One vector is turned by the same rotation once a step. Each row is the vector after some number of steps, and that number follows the row.
The counts run from 0 to 404.
[ 2.92,  2.04, -0.97,  0.29,  0.30,  0.79, -1.45,  1.67,  0.74, -2.24,
  0.81,  0.67,  0.50, -0.56,  3.25,  0.86, -0.80,  1.91,  0.57,  1.05,
  1.49,  0.11,  0.80, -1.07,  0.84, -1.23,  0.65, -0.90,  0.02, -2.85,
  0.45,  0.69,  1.95,  1.73]  183
[-1.56,  0.71,  0.18, -0.86, -0.26,  0.02,  1.02, -0.26,  2.30,  1.19,
 -1.49, -1.36, -2.17,  0.76,  0.52, -1.51, -0.21, -3.09, -0.18,  0.33,
 -1.58,  0.24, -0.84,  3.75,  1.18,  1.65,  0.42, -1.17,  0.64,  0.45,
  0.39, -0.77, -1.19,  0.82]  115
[-0.72,  1.49,  1.07, -0.05,  1.07, -1.37, -0.57,  1.52,  1.05,  1.51,
  1.28, -0.29,  0.92, -0.67,  3.13,  3.34,  0.19,  1.81, -0.53,  1.16,
  0.67, -1.64, -1.13,  1.58,  1.17,  0.38,  1.57, -0.74,  1.19, -1.67,
  1.12, -1.37, -0.28, -0.33]  270
[-0.92, -1.62, -0.22,  0.12, -2.57,  0.23,  1.09, -1.21,  1.82, -0.39,
 -2.79, -0.20, -0.87,  0.77, -0.92, -3.63, -0.17, -4.22,  1.06,  0.37,
  0.50,  0.06, -0.88,  0.51, -2.19, -0.37,  0.49, -0.56, -0.63, -0.44,
  0.03, -1.33, -0.30,  1.01]  308
[-0.05, -0.59,  1.12,  1.69,  3.26, -1.67, -1.10,  1.53, -0.15,  1.47,
 -0.43, -0.48,  2.32,  0.07, -0.76,  3.68, -0.96,  1.13,  1.11,  3.07,
  0.50, -1.29, -0.92,  1.55,  0.08,  1.07, -1.24,  1.01, -1.96, -0.16,
  0.77,  0.31,  1.10,  1.41]  273
[ 1.98,  0.71, -0.77, -0.46,  0.03,  0.72,  0.79,  1.10,  2.03,  0.09,
  1.46,  0.77, -0.10,  0.41,  1.96, -0.08, -0.31,  1.35,  1.95, -0.39,
 -0.33, -2.59, -0.45, -0.04,  1.80,  0.08,  0.23,  0.17,  1.02, -1.15,
  0.68, -1.77,  5.20,  0.14]  176
[-0.29, -0.65, -0.54,  1.72, -1.64,  0.61,  0.31, -0.76,  1.43, -2.25,
 -2.46,  0.91, -0.72,  0.34, -1.14, -0.74,  0.28,  2.77,  0.00, -2.63,
 -0.88,  2.59, -0.71,  0.36,  0.86, -1.32,  1.97,  0.22, -0.26, -0.70,
 -2.94, -0.40, -1.48,  0.20]  321
[-0.64, -0.89,  0.38, -0.14,  0.42,  2.47,  1.31,  0.87, -1.91, -0.37,
  1.01,  1.70,  0.58,  0.13,  1.21,  0.31,  0.31,  1.22, -0.41,  0.39,
  0.08, -2.18, -0.33, -1.87, -0.35, -1.00,  1.07,  0.89,  1.62, -1.00,
  1.57, -1.52,  4.62,  0.64]  365
[ 0.92, -0.22,  0.83, -0.20, -0.02,  0.35,  1.83,  0.66, -2.27, -0.73,
  0.86,  2.11, -3.34,  1.32, -1.25,  2.03,  1.67,  2.87, -0.51, -1.68,
 -1.83, -0.86,  0.02, -1.75,  1.15, -0.37, -0.05,  0.66, -0.05,  1.20,
 -1.47,  1.30,  1.63,  0.19]  63
[-0.27, -1.24,  1.29,  0.41,  1.80,  2.13,  2.38,  1.62, -2.77, -1.33,
 -1.26,  0.91, -1.62,  1.19, -0.73, -0.96, -1.01, -1.35, -1.43,  1.10,
 -1.04, -0.45,  0.41,  0.26,  0.08, -0.49,  0.06, -1.02, -1.95, -0.75,
  1.04,  1.45,  0.46,  3.02]  391
[-0.19,  0.83, -0.43, -2.05, -0.96,  2.07,  1.52, -0.90,  1.03, -0.13,
  0.11, -0.09, -2.17, -0.02,  1.97, -2.25, -0.95, -2.47, -2.03, -1.68,
 -1.59, -0.36,  2.33,  2.28,  1.35, -0.56,  0.76,  0.42,  1.58,  0.18,
 -0.42, -0.25, -0.45,  0.60]  213
[ 1.19,  0.61,  0.77, -0.82,  2.76, -0.44,  0.76,  1.79, -0.54,  0.76,
  1.16, -0.19, -0.21,  0.75,  0.48,  0.81, -1.43, -2.22,  0.00,  2.64,
 -0.59, -2.86,  1.27,  1.04,  0.44,  1.26, -1.48,  0.04, -1.92,  0.07,
  1.88,  1.03,  1.22,  2.22]  93
[-1.02, -1.49,  0.28, -0.06, -0.60, -2.27, -1.77, -0.59,  2.47, -0.14,
 -1.15,  0.00,  1.10,  0.95, -3.78,  0.91, -1.41, -2.87,  0.27, -0.62,
  0.39, -0.31,  0.31,  1.43, -0.81, -0.37, -0.75,  0.94, -3.02,  1.33,
 -1.17,  0.22, -1.60, -0.47]  134
[ 0.50,  1.04, -1.11, -0.35, -4.26, -0.40,  0.40, -1.74,  1.03, -0.50,
  0.09,  1.30, -3.77,  0.38, -0.04, -0.33,  2.70,  0.64,  1.08, -1.64,
 -0.57,  1.45, -0.36, -1.77, -0.41, -1.49,  0.52,  0.27,  1.39,  0.38,
 -2.20, -0.03,  0.63, -0.29]  337
[ 0.59,  0.01, -0.69, -0.72, -2.85,  1.71,  0.93, -1.40, -0.98, -2.21,
 -1.18,  0.87, -2.30,  0.55,  0.68, -1.82,  0.46, -0.35, -1.13, -2.22,
 -0.30,  2.12,  0.43, -1.10, -0.41, -1.98,  1.09, -1.27,  0.51, -1.17,
 -1.81,  0.25, -1.83,  1.20]  34
[ 1.64,  0.46, -0.30, -1.34, -1.89, -2.25, -0.81,  0.16,  3.11,  0.30,
  1.65,  0.43, -0.55,  0.37, -1.17,  1.41, -0.09, -1.00,  2.82, -1.50,
  0.41, -2.52,  0.03, -0.60, -0.05,  0.54, -1.15,  1.05, -0.61,  1.15,
 -0.43, -0.64,  2.25, -0.17]  155
[ 1.55,  1.23, -1.64,  0.02, -1.70, -2.31, -4.08, -0.86,  1.89,  0.28,
  1.25, -0.35,  1.16, -1.02,  0.48,  1.79,  1.69, -0.05,  2.16,  0.38,
  1.82, -0.05,  0.57, -0.98, -0.89, -0.53, -0.45,  1.15,  0.06, -0.11,
 -0.21, -0.73,  1.51, -0.68]  163
[-1.92, -0.58,  0.78,  0.27,  2.64,  1.61,  0.26,  0.68, -0.41,  0.88,
 -1.02, -0.23,  1.88,  0.17,  0.69,  0.50, -3.03, -1.79, -2.49, -0.18,
 -0.94, -1.07,  2.19,  4.00,  1.87, -0.40,  0.90,  1.65,  0.09, -0.05,
  0.30, -0.46,  0.19,  0.44]  397
[-2.00, -0.85,  0.86, -0.41, -1.58,  1.45,  1.23, -0.70, -2.32, -0.02,
 -0.73,  0.59, -0.71,  0.23,  0.52,  0.65,  1.16, -0.63, -3.04, -2.08,
 -0.30, -0.11,  0.32, -0.71, -0.90, -2.47,  3.16, -0.03,  1.79, -0.50,
 -0.61,  0.10, -1.61, -1.04]  230
[-0.75, -2.21,  0.28,  1.61, -2.00, -1.85, -0.58, -0.46,  0.08, -0.04,
 -1.60,  1.53,  1.05,  0.40, -3.54,  1.94,  1.04,  1.51,  1.44, -0.31,
  0.95,  1.09, -2.04, -1.83, -1.25, -0.18,  0.08,  1.80, -1.77,  1.26,
 -2.36, -0.57,  0.05, -0.79]  149
[ 1.16, -0.03, -0.66, -0.67, -1.90, -2.13, -1.94, -1.24,  2.28,  0.22,
  1.21,  0.88,  1.09,  0.08, -0.60,  1.31,  0.92, -1.83,  2.17,  0.54,
  1.59, -2.17,  0.02, -1.85, -1.74, -0.61, -1.81,  1.27, -0.78,  0.63,
  0.51, -0.99,  2.09, -0.68]  159
[ 0.66, -0.57,  0.89, -0.50,  0.36, -0.89,  1.26,  1.48,  1.26, -1.56,
 -2.03, -0.21, -2.00,  1.63, -1.71, -0.19, -1.38, -0.17, -0.33, -1.53,
 -1.25, -0.34, -1.16,  3.00,  1.65,  0.66,  0.67, -2.05, -2.58, -0.33,
 -1.51,  0.83, -2.53,  2.08]  125
[-0.88, -1.63,  0.01, -0.20, -0.93,  2.00,  1.50, -0.67,  1.10, -1.43,
 -1.17,  1.63,  0.12,  1.00, -0.15, -1.36, -1.49, -0.04, -1.28, -4.04,
 -0.79, -0.70,  0.52,  1.18,  1.49, -1.64,  1.61,  1.49,  0.77,  0.34,
 -1.24, -1.37,  1.52, -0.46]  37
[ 1.02, -1.41,  0.01,  0.10, -0.27, -0.82, -2.12,  0.09,  0.57, -1.14,
  1.06,  1.85,  2.31, -0.10, -1.21,  2.38, -0.37,  1.21,  0.18, -2.72,
  1.14, -0.79,  0.89, -2.32, -0.99, -2.42,  0.83,  2.26, -1.14, -0.14,
 -0.92, -0.36,  1.52, -0.56]  339
[ 1.44, -0.80,  0.06,  1.19, -0.96,  0.49,  0.51,  0.46, -2.56, -1.26,
  0.57,  2.09,  0.10, -0.83,  0.04,  1.46,  1.94,  3.13,  0.53,  0.80,
  1.26, -0.30, -0.59, -4.17, -1.32, -1.90,  0.84,  0.39,  0.81, -0.93,
 -0.43,  0.13,  2.56,  0.95]  354
[-1.12, -1.16,  1.22, -2.28, -0.86, -0.54,  2.88, -0.55, -0.95,  1.11,
  0.48,  0.94, -2.20,  1.41, -1.19,  1.37,  1.54, -1.50, -0.51, -2.01,
 -1.37, -3.49,  0.09, -1.04, -0.62, -0.42,  0.40,  0.57,  0.53,  1.67,
  0.73, -1.05,  1.65, -0.85]  242
[ 0.92,  0.28,  0.60, -1.14,  1.78,  0.70,  0.45,  1.69, -1.61, -1.07,
  0.96,  0.66,  0.09,  0.39,  2.07, -0.31, -2.16, -1.50, -1.51,  1.81,
  0.56, -2.34,  2.31, -0.38, -0.31, -0.95, -0.02, -0.55, -0.46, -1.34,
  2.20,  1.14,  1.70,  2.65]  380
[-1.51,  0.51,  0.92, -0.59,  1.70,  0.15, -0.58,  1.40,  0.64,  0.98,
 -0.65, -0.63,  1.80, -0.28,  2.62,  1.30, -1.26, -1.12, -2.39,  1.10,
  0.60, -0.38,  0.45,  2.61,  0.39, -0.34,  2.45, -1.20,  0.46, -2.58,
  1.47, -0.77, -2.47,  0.69]  106
[-0.90, -1.57,  0.31,  1.89,  1.38,  2.04,  0.11,  0.00, -1.83, -1.46,
 -1.57,  1.24,  1.28, -0.23, -1.63, -0.85, -1.82, -1.13, -2.23, -0.03,
  0.21,  2.58,  2.23,  0.79, -0.12, -2.07, -0.89,  1.61, -1.43,  0.85,
 -1.22,  1.69,  0.13,  1.93]  211
[ 0.16,  0.25,  0.85,  0.86,  2.59,  2.55,  2.42,  2.18, -2.33, -1.09,
 -0.35,  0.79, -1.32,  0.32,  0.67, -0.28, -0.89,  1.45, -2.04,  0.24,
 -1.69,  0.30,  0.90,  1.71,  1.69,  0.29,  0.74, -0.86, -0.76, -1.10,
 -0.15,  1.40,  0.71,  2.96]  387
[-1.46, -0.17,  0.75,  0.41,  0.85, -0.45,  0.53,  0.36,  1.75,  2.15,
 -1.66, -1.14,  0.56, -0.19,  0.56, -0.57, -0.25, -2.69,  1.60,  3.89,
  0.04, -1.45, -1.50,  2.07, -0.44,  1.05, -0.92,  0.38, -0.27, -0.01,
  1.46, -1.84,  2.30,  0.74]  283
